One turn moves every row onto another: examples first, then more rows asked
Z815: [ 11  -6  -1  -4  -5   3   7  -6  -7  10  12  -6 -10  16  -3 -18   1  -4
  23   2]
Z316: [ -5  18  -9   6   6   5   9  -8   2   4  -2 -14  13   1  -7   2   6  14
  39   5]
Z397: [-16   6   9  15 -21  -4   1  -4 -16   5  -1 -13   6  14 -14   3   4   8
  14  12]
Z704: [ 13  12  -7 -13   6   6   6 -16  10  -2  11  -5 -10   7  -8 -17  12   5
  14  10]
Z583: [-11   5 -17 -14  -5  12  -8  -3   9  -2  -3   1  -3   5 -12   2  14  -4
 -10  -3]
Z852: [-10  28  -1   1 -17  -9  -6  -2  -2  -1  11 -20 -10   9 -16   2  13   1
   7  14]
Z76: [ -1   9  -4   0   2  -2 -11   2  -3   1   1 -24  -9   3 -21 -16   7  -1
  -5  -2]
Z771: [ -4  -7 -12   4  -3   0   5 -10 -13  14   8  12  -6  -4  -5  -9   0  -1
  22 -11]
Z957: [  2   5  -4  11   9   9   0  -1  -5   0 -10  -8   2   0 -16   4   5  12
  37   1]
Z864: [ -7  31 -21   9  -7   1  10 -15 -10   2 -16   2   4   8 -16 -12   6  17
   2   8]
Z931: [-14  18 -23  23 -12   4   7  -3 -15   9 -11  -2   0   8 -16   0  12   4
  10   2]
Z179: [-12   6   6   6 -10   1  -2 -16 -12   5   7 -14   5   3 -26 -20  -8   0
  14  -7]
Z783: [  1  15  -7 -16   2   3   9  -7  -1   5 -13   1  16  13   3  -7  -7  19
  26   2]
Z879: [-15  30 -10 -11 -14 -13  -9  -7  -4   0   0   3  -6   0 -10   3   8  10
  -8   3]
Z536: [-16   8   6  -2  -1   0  -2  -1   1  23   1   3  -2   9 -23   8  -7 -18
  18  13]
Z647: [ -3  26 -20 -24  -2  -9  -1   5  -6  10   0  -1   0  10   7  -5  -7   2
  23  -9]
Z122: [ -5  37 -17  -7 -18   1   7 -12 -11   2  -3  -2  -5  24 -14 -16   0   1
   3   7]
Z245: [ -8  21   9 -13   2  -6  -6  -8   5  19   4  -4  -6  10 -27  -4 -10 -13
  10  15]
Z832: [  0  28 -12 -29  -2  -1  -7  -5  -4  -1   4   9  -6   9  -8  -4  -8  -3
  27 -12]
Z399: [ -8  26 -20  -1   2  -5  -1   5  -2  10  12 -14  -4  -3  -5   5   7  -2
  36  -6]
Z368: [-11  25 -20   7 -22   3   5  -2 -16  10   3  -6  -8  23 -13  -5   6 -10
  13   3]
Z482: [-20   8  -3   0 -18  -8  -3  -9 -17   6 -11  11   8   5  -7   6  -2  16
   0   2]
Z708: [-23   2  -6  -7 -16  12   0 -22  -2   1   4  11  10   4 -19   0  -2  -3
   7  -8]
Z587: [ -2  10 -18  -5   8   2   4 -21   4   3   8  15  -8 -15  -9  -7  12   8
  14  -2]
Z182: [-15   5   0   1   9  -4  -5  -1   4  22 -13  11  -1  -1 -23  10  -5  -5
   6  12]
Z906: [ -1  19 -13  -5  -1   7  -6   6   0   1  10  -8 -12   5 -11   9   8 -10
  37  -5]
Z956: [ -9  21   1 -10  13  -9  -6  -7   7  16  -8   3  -6  -1 -26  -3  -8  -1
   2  14]
Z942: [  4  14  -2 -13   8   3  -1 -11  -6  -1 -15   9   8   4 -11 -10 -11  20
  27  -5]

Z783 -> Z316
Z179 -> Z76
Where do these go?
Z832 -> Z942
Z245 -> Z956
Z482 -> Z397
Z864 -> Z931
Z704 -> Z587

